Named turns come first, each shown by rows before and after it. Which turns, in which order, take the first row of each pair that follows to the second? Write the first one first, as in the answered first pair.
teleb:
[ 10   8   4  -9  15  13   1  11   5  -7 -11 -18   5 -18  -9  12 -32 -11
  17 -18  -6   2  14   5  14  -7  17   1 -37 -23   2 -10  -8  18  -4 -15
  -3 -35 -18  -1   0 -26 -32   4] |-> [ 12   7   6 -10  12  15   2   8   3  -6  -9 -20   3 -17 -15  15 -33  -5
  15 -17  -5   3  14   8  14  -6  14  -1 -36 -22   2 -12  -5  19  -2 -14
  -3 -37 -22   3  -3 -26 -29   3]
[ 10  10  -1  11   0  -2  -5 -15 -18 -14 -15   0   1   9  22  -4   0  -2
  12  13  -3   8   4  19 -12   3  -2 -13 -16  -7 -18   1 -16  15 -16   3
  36  10  -5   2   6  24  10   3] |-> [  8   8  -5   1  12   7  -8 -10  -6 -21 -26   4   0  27  20 -15  11 -10
  15  -3  -9   8  16   3 -12  -1   3   4 -12  -9 -13   3 -26   3 -12  -4
  23  16   3 -10  -3  13   4   6]
[  4  14 -13  -2 -13  -4  14  -2   9   6  11   4  29  -5  18  -4   2  -4
   3   6  -7  -9  -6  -6 -10  -6  -1  -2  10   6   8   0   9  11  -7  -4
  14 -16  -6  11   9   4  -7 -11] |-> [  4  11 -15 -10  -7   4  11  -2  15   0   5   4  28   6  15  -9   9  -6
   6  -8 -11  -5   5 -18 -10  -8   4   6  13   6  12   1   3   6  -4  -9
   6 -12  -1   3   4  -4 -10  -7]
deg:
[ -8  -8   3  -2  13  14 -14   6  -3  -2  -6  -2 -16  18  -9 -10   2 -21
  -3 -20   0  10  14  -1   4   9   0   7  -9  -9   5  -5  -9 -18   9  -8
 -10  19   5 -25  -8  -4  -5  13] |-> [ -5 -12   8   8   4  11 -15   3 -17   4  -3 -10 -27   6 -23  10  -4  -2
 -10  -9   6  11   5  19  10  16  -8  -7  -4  -7   2 -10   1  -6  10   3
 -10  18   0 -10  -4   0   9  17]
[  3  -8   1  -7   3   1  12  -2  14   3   4 -11 -13 -10  -6   4  -9   7
   4   5   8 -17  -6  10  -9  -1   0  -8  22   8   8 -12  17   1   3  24
 -10 -19   7  23  -6  -4   3   5] |-> [  1  -5  -2  -8   0  -5  18  -2  19   1   7  -7  -3 -11   6  -7  -7  -2
   8   8   5 -18  -7   3 -14  -4   5  -9  17  10   8  -8  18   2  -3  21
  -6 -22   7  23  -1  -1  -5   1]
[ -1 -31 -22 -22   4  46  -7  11 -11  10 -23 -18   1  33 -36   0  -2 -42
  -8 -33   4  19  -2 -27   1 -14  -5  29   4 -39  -4 -13 -24 -23 -13   5
 -28  15   9  -8   4   3   5 -24] |-> [  4 -37 -14  -7  -6  42  -5   7 -32  18 -13 -24 -15  16 -56  31 -13 -18
 -17 -17  12  22 -12   0   6  -8 -21  10   8 -36  -6 -21 -10 -10 -12  16
 -27   8  -1  14   7   9  24 -22]
rasug:
[  2 -16  -6 -20  -1  12  12  -1   9 -16   5   9  16   2   5 -13   3   1
  -3 -15  -8  -1   9 -14  -3  -1  -1  14 -10  17   2   5 -17  -4  -3   1
  -5  -3  -1  -4   4 -10  -4  10] |-> [  4 -26   3 -13   3  18   5   0  -6 -12   2   3  -5   1 -13   6   1  13
 -10 -17  -2   5   8   1   3   4 -11   9  -8  15  -1  -1 -15  -3   2   6
 -13   3  -1  -1   2 -11   9  17]
[-25  13  -6   5  -5   3  -3 -22   4  29  -1 -24   0 -22  -4 -16 -12 -30
  16   7   4  35 -39 -11   7 -24  17  27  14  23  -6   7   3 -29   8   0
 -23   5   1 -25   8  17 -10  -2] |-> [-22   9  -6   4  -1  11  -4 -21   4  28  -7 -24  -6 -17 -14 -11  -9 -26
  15   1   3  35 -34 -13  10 -22  18  33  15  23  -6   6   1 -31  12   0
 -27   7   3 -27   5  12  -7   2]
[  8  10 -23 -18  26 -19  30  15  12   3  -7  31   7  -6   4  -5 -20   8
  16  -7  -7 -20 -14  24  17 -39  11 -35   5  10   2  18 -18 -28   8  -8
 -21  -1 -21  -4   7  17 -17   8] |-> [ 10   5 -24 -23  29 -10  27  16  12  -1 -14  31   1   4  -5  -3 -17   8
  14 -17  -8 -19 -10  17  20 -39   9 -28  11  10   4  18 -20 -35  11 -13
 -33   3 -16 -10   3   9 -14  13]
[  6  21  28  17  -9   7 -14  -9  -2  26 -28   0  12   0  48 -16 -33 -15
  10   0   7  -6 -10  30  -5  20  23  27  -4   3  -6   3  13   5  -6  13
  20  21 -22 -28 -18  -5 -33   6] |-> [  8  18  23   7  -2  20 -18  -7   7  20 -36   0   9  13  42 -17 -25 -16
  10 -15   4  -8   0  18  -4  21  25  39   2   0  -4   1   8  -2   0   7
   6  24 -18 -34 -25 -16 -34  13]
Guber:
[  5 -19  27 -11  12  19 -18  -9 -18  -5  -8  -8 -24   3 -39  22  -1   1
 -16 -12  11  18   8  -1  -1   6 -14   6  12  -5   1 -26  -8  -4   4  -1
   0   1  13 -12 -12 -15  20  -2] |-> [  5  -6  26   5  -9 -13   1 -14 -22   5  17 -11  -1 -26 -13  14 -14   0
 -11  20  14   9 -12  16 -11   3 -14 -17   1   0  -4 -21   7  18 -10   7
  33 -15   0  10   7   9  13 -20]
[  7   5   8   9  -1  -7  10   3  -5  -1   7  -3  -3  -6   0   1   0  -3
   8   0   0   1 -10  13   2   2   5 -10  10   0  -9  -6   2   2  -5   6
   5  -8  -7   5   6   4   6  -2] |-> [  6   5   2   2   0   3  12   5   4  -6   2  -6  -1   8  -8   4   7   1
   8 -14  -5   2   2   2   1   1   6  -2  17   3  -6 -10   3   3  -2   3
  -2 -12  -3   2   0  -7   8   2]
[ -6   8  -8   4   4 -15  10   3   0  12   0   8  16 -13  28 -14  -7 -27
   8  18   4   1 -11  -7  -4  -6  15   3 -18  -5  -7   6  -3  -2  -3  -6
  12   2  -1 -12  -2  17 -11  -5] |-> [ -2   5 -19 -10   7   4  14   6  14   5  -7   7  18  10  14 -12   6 -21
   7  -1  -8   0   9 -27  -7  -8  19  18  -6   1   1   3   0  -2   3 -11
  -4  -6   5 -11 -13  -4 -10   2]
Toma:
[-11  -8   0 -13  -1   9   0   4  18 -22  -3 -10   7   9 -15  -7   0   6
 -11 -19   2   6   5 -12   1   4   9   0   2  -6   2  11   8  -4  -1   3
 -22   6  -1  23   6  -9   0   2] |-> [ -9  -5   5  -1 -10  -5   4   4   8 -17   8 -12   9  -8 -13  -2 -11  11
 -12  -3  10   4  -6   5  -2   6   4 -13  -1  -4  -3  11  15   5  -5   9
  -9   0  -8  35  13   2   4  -5]
[ -1  23 -26 -26 -22 -11   7  -4  42   2  10  -2  -4   1  34 -23  31  -6
  27 -21  -7   3  32  -2 -28  14 -19  28   4   9  -1  -4  -4 -18   4  12
  11  18  -1 -12  21   6 -14  12] |-> [  4  12 -23 -19 -30   2   8  -5  31   8  11 -14 -21   6  -4  13  28  26
  17 -22  -8   8  39  10 -23  20 -34  21  21  14  -3 -17  13  -2  12  23
  -4  11  -6  10  16  -7   9  24]
[  1  18  27  15  -6  -7  16  18   6  23   2   9  44 -14   5   8  -3 -19
 -14  24   8  -6 -15   8   8  -2 -16 -18 -10   8 -10  -2 -30   3  -9   7
  18   8  16  12   5   3 -29   2] |-> [  0  15  21  -2   7  16   9  22  20  13 -17  14  39  15  -7   5  13 -24
 -14  -4   1  -1   5 -14   9  -5 -10   8   0   6  -4  -2 -38 -13  -1  -1
  -3  15  30  -2  -8 -20 -31  14]
[-20  -4  -5  30   7   2 -20 -12   7  16  -6  11 -33  17 -17  22  -1  -5
  -5  -6   4  23  27  11  -8 -11 -16   0  -4 -17  31  -2  -6 -17   9   2
 -20  20  31 -10 -26  18   1  10] |-> [-20   0  -1  41  -1 -14 -15 -15  -3  23   8  10 -27  -3  -8  25 -12  -2
  -6  13  11  20  13  28  -9  -9 -20 -15 -11 -16  26  -1   2  -6   2   9
  -5  15  21   3 -15  34   3   2]
Now pairs of rows:
(two turns a pair)
[  0   7  -3  -7 -12 -12  19 -12  18 -15  -2   1  19   6  -6 -20  -3  -7
  -3  10  -9  -4   4   2  -6  11   1  -1  11   5 -15  13  11  18  -9   3
  23 -16  -2   0   0   0  -1   5] |-> [  3  -1  -1  -6  -9  -3  17 -14  12 -15  -6  -6   7  12 -27  -6  -2   6
  -7   3  -9  -1  11   5  -3  14  -4   2  20   6 -14   8  15  21  -2   3
  12 -15  -1   3  -7 -10  11  14]	deg, Toma
[-34   3   1 -20  -2 -18 -23 -16  -5  -8  18   6 -25   2  -7  10 -23   7
  25   3  -2  23 -25  40   6  19  -6 -33 -14 -21 -22 -24  -7 -25   6 -15
  43  29 -11 -42  14  63 -30 -28] |-> [-26   4 -39 -48 -17  12   9 -12  35 -19  10  -5   3  56 -40  22   2  38
  22 -32 -35  17  26 -11 -14  14   1  -1  29   5  -7 -32  20  -4  13 -20
   9 -12  -3 -18  -8  10 -26 -17]	Guber, rasug
[-13 -20  14 -11  -9  23   7 -11 -14 -24 -32 -38  28 -15 -26  -9  12 -11
  -5 -24 -49  20  36  -6  10 -16  21   2  13  24   7 -28  30  43  26  19
  41 -16  -3 -12  12 -15  11  15] |-> [-19 -20  35   4  -2   4 -10 -13 -35 -18 -26 -34  16 -47  -4 -15  -2 -29
  -2  -3 -32  20   7  22  21 -15  18 -18 -11  12  -1 -21  15  30  21  22
  63   7 -11 -25  25  14   6   6]	Guber, rasug
[-15   5  11  18 -11  21 -22 -11  -2 -22 -10  17  -9 -24  22 -29 -10 -27
  21 -18  15   5 -10 -11  -6   3  21  23 -12   3 -16   5 -38 -14   5 -10
 -12   7   3  17  20 -18  -3  -6] |-> [-10  -3  20  26 -12  25 -28 -11 -18 -18 -13  12 -29 -29  -1  -4 -15  -7
  11 -15  22  10 -13   6   1  10   9  15  -7   4 -20  -2 -32  -9  10  -2
 -19   8   0  26  17 -20  14   2]	rasug, deg
[  5   4  11   3  27  21 -33   0 -24 -20   6  -7 -25   2 -42   4  -8   8
 -17   7 -11   4  21  32  11  -4 -11  -5   0 -27   6  10  14  24  10   2
   1 -11  -8  15 -15 -17  32  10] |-> [  3  23 -15 -11  14  10  -6   0  10 -27  14  -1  22  15 -10 -32   2  -6
  -2   6 -28 -11  32   1 -10 -16   6   8   2 -13  15  19  21  34  -1  -4
  16 -38  -9  21 -10 -21  13  -6]	Toma, Guber
[  6   9  10   7  -1 -14 -13   0  -6  11   8  -2  -1 -18  12 -18  -5  -4
  -1   6  -1  12  -6   7 -12   7  10   2 -19  12   7  -4  -4  -3   6   9
  12  14 -21  -4   4  16  -4  -5] |-> [  6   3   7  -2   8  -2 -18   3   3   7  -5   1  -7  -3   5 -19   4  -8
  -1 -12  -3  11   5  -8 -10   7  14  16 -15  10   9  -5 -12 -12  12   2
   1  20 -11 -16  -2   3  -7   2]	deg, rasug
[ 10  12  -3  21 -13  -9   4 -17  16   5  17 -17  15   7  -3  14  -3  19
  -9   3  -5 -18   0  -4 -10  -3   7 -11  21  13  -4   0  28  13  -3 -10
   2 -20   6  -1  -2 -27  -3 -14] |-> [ 10  11  -8  16  -9  -5   2 -14  22   2  11 -15  18  15  -3   8   3  15
  -8  -5  -6 -18   7 -12 -10  -7  10  -4  23  12  -3   0  25   9   1 -13
  -2 -18   9  -8  -6 -32  -6 -14]	rasug, deg
[  0   8  -8 -15  -3   2  18   4  12  -3 -13   7  27  22   0  -3   8  13
  -9  -5 -21  -2  26 -35   9 -22  15  16  14   6   0 -18   8  -7   6   6
   1 -15  -6   4 -14 -13  11   0] |-> [ -3  17  -6  -5  -7 -19  23   3   7   0  -1  11  39   1  27 -17  -2   0
  -3  15 -16  -7  10 -23   6 -24  19   4  -2   4  -3 -13   8  -3  -3   8
  23 -14 -12   5   0   8   0 -12]	Toma, Toma
[  1  -6 -12   7   2   5 -17  20  27   7 -31  -6 -10  18 -11   7  15  -2
  11 -14  -6   5  18 -24 -15  -5  18  19  14  -7  -5  18   1  -9  12 -12
 -15   8  14 -26 -18  -9  -7  35] |-> [ -5   9  -4  24  -9 -31  -9  16  17  16  -7   2   5 -18  28 -11  -2 -17
  19  26   3   0 -12  -1 -20  -9  19  -6  -8  -8 -11  26   1  -1  -4  -7
  24   8  -1 -21   3  27 -19  12]	Toma, Toma
[ -1  -3 -15   5  -5  -7 -14  -6   8   9  -1   0 -11  -8 -28  24  -3  13
  -4  -2  12  -6   7  -3   7  30 -13  -1  16   1 -16  -9  14  25  18   4
  -1 -17   2  19 -10 -11  19   7] |-> [ -5   8 -13  11 -10 -27  -7  -6   8  11  11   6   5 -24   1   4 -11  -3
   3  17  16 -10 -10   3   4  25  -5 -11   3  -1 -18   0  12  26  10   3
  22 -17  -5  18   1   9   8  -7]	Guber, rasug
[ 20   1 -12 -10   5  13  14  -7   8  -2   3   1   5  19 -20  27  -8  14
  -6  -8 -18  -6  13   3  -7   2  10  12   5  12   1 -11  28  12   6   4
  -1 -23   1   4  -6 -16  -7  14] |-> [ 13  11 -12 -15  13   3  10  -9  19  -7   0  14  18  15  14  -5  -6 -16
   4  -8 -18  -9   7  -8 -11  -5  25  19  -8   6   2   2  14   0   2  -4
  12 -12   4 -15   0  -2 -28   4]	Toma, Toma
[ -3   5   5  18  -4  -5   3   2   3   3  -6 -11 -13  -4   7  -1  -4  12
  -3   6   6  -3 -18  13   1  -3  -2 -13 -13   9  -7   4  -7   8  -4  13
   1   8 -25   9  13  -1   1   1] |-> [ -1  -1   0   8   4  12  -1   3   8  -3 -17 -11 -21  14  -9   4   5  15
  -5 -13   1  -1  -2   0   3  -2   0   1  -2   8  -4  -1  -8   2   2   9
 -16  10 -18   5   4 -19   5  10]	Toma, Toma
[ -2 -20  15  23  15   1 -11   1  -9   9 -14  16 -26 -34   5  17 -19 -25
  12 -15  12 -12 -21  34  19  28 -14 -17 -23  10  -7  26   0   0  -7  32
  17  23  13 -22   2  32 -10  15] |-> [ -2 -21   4   1  26  24 -14   5  12  -2 -32  20 -22  -3  -1   6  -1 -34
  15 -47  -3  -9   4   2  16  24  -5  12 -13   9   1  25  -9 -12   0  20
  -4  25  28 -41 -13   8 -17  24]	deg, Toma
[  5  -7 -14 -23   5  13   9   8  36  -3  24 -10  16  10   0  -4   8 -28
 -13 -19 -10   0   6 -18 -11 -12   6  20 -13  -7   5  11 -10 -12  -6 -13
 -26 -20  19 -23 -13  -4 -10  -1] |-> [  4 -16  12  -6  18   7 -12   9   3   3  19 -10 -16 -14  -1   8  -7 -34
 -18  -5  12   8 -18  15   7  -3  -5   0 -29 -20  -3  10 -24 -22  -3  -8
 -20   4  15 -32  -8  16  -1   2]	Guber, deg
[  7   7 -10  28 -14 -12  11  -3  -4   2   5  -1   8  -9   4  28  -2  -5
 -11   3   5   1  -7   4  -7   8  18 -17   4   7   1 -12  23  21  -8   5
   6 -10  -8   9   8  -7   9  -5] |-> [  0   6  -8  11   9  -1  -5   1   8  -9 -12   9   6   7  17   2  13 -33
  -4 -21   4   1   2 -19  -6   2  30   4   0  -4   3  -3  -1  -5  -4 -10
  -1  10   3 -24   0 -13  -6   0]	Toma, Guber
